Named moves (each a turn or a mirror), then the moves between two rows, first move first; the first pair answered:
move j949:
[-1.06  0.51  0.61  4.02  1.21 -4.85 -1.09 -0.43 -1.28] -> [-0.60  1.70  3.29  3.06 -0.02 -3.23  3.02 -0.83  1.62]
[ 1.71 -2.14  1.93 -0.86 -2.27  0.27 -0.97  1.44  0.09] -> [ 1.79 -2.28  1.43 -0.77 -2.19  0.24 -1.16  1.69 -0.31]
[ 0.96 -2.08 -0.62 -0.97 -1.90 -0.64 -3.09  1.17 -0.51] -> [ 1.43 -0.75  1.85 -1.99 -2.92  0.73  0.75  1.12  1.32]
[-0.30  1.85 -2.39 -1.27  1.14  0.86 -0.64 -2.45 -0.21] -> [-0.40  2.30 -1.87 -1.49  0.86  1.09  0.66 -2.32  0.36]
move j608:
[ 1.89 -2.10  0.10  1.13 -0.61  1.57 -2.38 -0.77 -0.84] -> [ 1.72 -1.20 -1.54  0.11  0.46  2.37 -2.48 -1.00 -0.19]
[-0.40 -2.03 -1.90  2.87  0.99 -2.93  0.94 -2.13  1.53] -> [-0.31 -2.31 -1.36  2.97  0.54 -3.21  0.57 -2.03  1.28]
[-0.32  1.41  1.56  1.42  0.04 -1.40  1.02 -2.48 -1.10] -> [ 0.09 -0.15  1.93  1.04 -0.66 -1.74 -0.50 -2.03 -1.81]
move j224:
[-4.35  0.93  0.76  3.65  1.81 -1.03 -0.77  4.52  0.38] -> [-1.73 -1.82  0.24 -1.55  0.05  2.79 -0.29  6.21  2.70]
[ 1.87 -1.40 -1.70  0.95  3.02 -2.27 -0.28 -0.49 -0.11] -> [ 2.91 -2.28 -1.78 -0.42  2.44 -1.13 -0.20 -0.39  0.72]
[-3.48  1.90 -4.60  1.60  3.58 -2.54 -3.89  0.82 -2.85] -> [-0.14 -1.64 -5.13 -5.20  0.95  2.08 -3.21  2.65  0.44]
move j11:
[ 1.63  1.02  4.15 -0.09 -3.32  2.41  5.82  1.14  2.40] -> [ 0.38  2.97 -1.89 -3.21  1.02  3.54  5.39  0.87  3.60]
[ 0.38 -0.85 -0.42 -1.08 -0.35  0.48  1.09  1.32  0.08] -> [-0.05  0.67 -1.84 -0.07  1.32  0.16  0.34 -0.19 -0.44]
[ 1.49 -1.57  1.41 -1.31 -1.82  1.44 -0.17  0.70 -0.58] -> [ 0.51 -0.40 -1.58 -2.34  0.65  1.95 -0.70 -0.08 -0.35]
[ 1.71 -5.45 -5.40 -1.81 -1.89 -0.17 -6.96  0.62 -2.36] -> [ 1.91 -4.40 -4.83  0.33 -1.21 -1.09 -7.99 -1.21 -3.49]
Now pairs of rows:
(2 to 4 moves a pair)
[ 0.27  0.47  1.25  0.63 -1.01  3.80  4.08 -0.35  0.82] -> [-2.44  2.17 -0.75  3.08  1.91  1.34  3.24 -0.34 -0.76]  j608 then j11 then j224
[-2.94  4.15 -6.03 -0.44  5.94 -1.32 -1.63 -0.66 -0.32] -> [-0.20  6.80  2.43  3.86  2.22 -0.12  3.06 -4.38  0.92]  j949 then j224 then j11
[ 5.37 -2.85  0.68 -2.57 -1.21  2.91 -3.52 -5.68 -1.81] -> [ 1.95 -0.40 -0.38  1.92  1.82 -1.29 -5.18 -6.42 -4.83]  j11 then j224 then j608
[ 3.03 -4.69  1.69  2.42 -4.28 -2.42 -1.80  0.91 -0.89] -> [-2.38 -2.01  0.85  3.94 -1.56 -4.59  2.66  3.63  0.33]  j11 then j949 then j224 then j11
[-0.04  0.86 -2.50  0.18  1.31 -0.53 -2.18 -1.74 -0.77] -> [ 1.80 -1.45  1.18 -1.34 -2.55  1.27  0.17  0.16  0.83]  j11 then j608 then j11 then j949
[-0.90  1.54 -0.47 -0.64  0.90  1.08  2.36  0.17  1.47] -> [-0.28  2.17 -0.87  0.98  1.51  0.93  0.56 -2.17  0.27]  j949 then j224 then j949 then j11
[-2.32 -2.67 -4.59  1.50 -0.52 -1.18 -2.92 -1.43 -1.82] -> [ 0.67 -2.32  2.20  0.97 -5.03  1.62  2.47 -1.47  1.45]  j224 then j11 then j11 then j949
[ 1.05 -2.41  0.08  0.51 -2.26  0.80 -1.49  0.96 -1.75] -> [-1.00 -1.45 -0.84  1.94 -0.71 -0.95 -1.13  2.12 -2.42]  j224 then j11 then j224
[ 2.19  3.75  5.10  3.05 -0.25  0.05  1.92 -2.86  0.86] -> [-0.41  4.46  4.58  3.83  0.69 -1.53  2.78 -1.00  0.43]  j11 then j11 then j224 then j11
[ 0.37 -2.77  1.10  0.86 -2.53 -1.92 -0.70  3.36 -0.92] -> [-0.04 -3.18 -0.99 -0.34 -1.30 -1.80 -1.50  3.49 -0.60]  j608 then j224 then j11 then j224
[ 1.37  0.06  2.14  0.99 -2.91 -1.98  0.59 -1.37 -4.69] -> [-1.33  1.85 -4.24 -2.11  1.72 -1.24  0.82 -0.28 -3.38]  j11 then j11 then j224
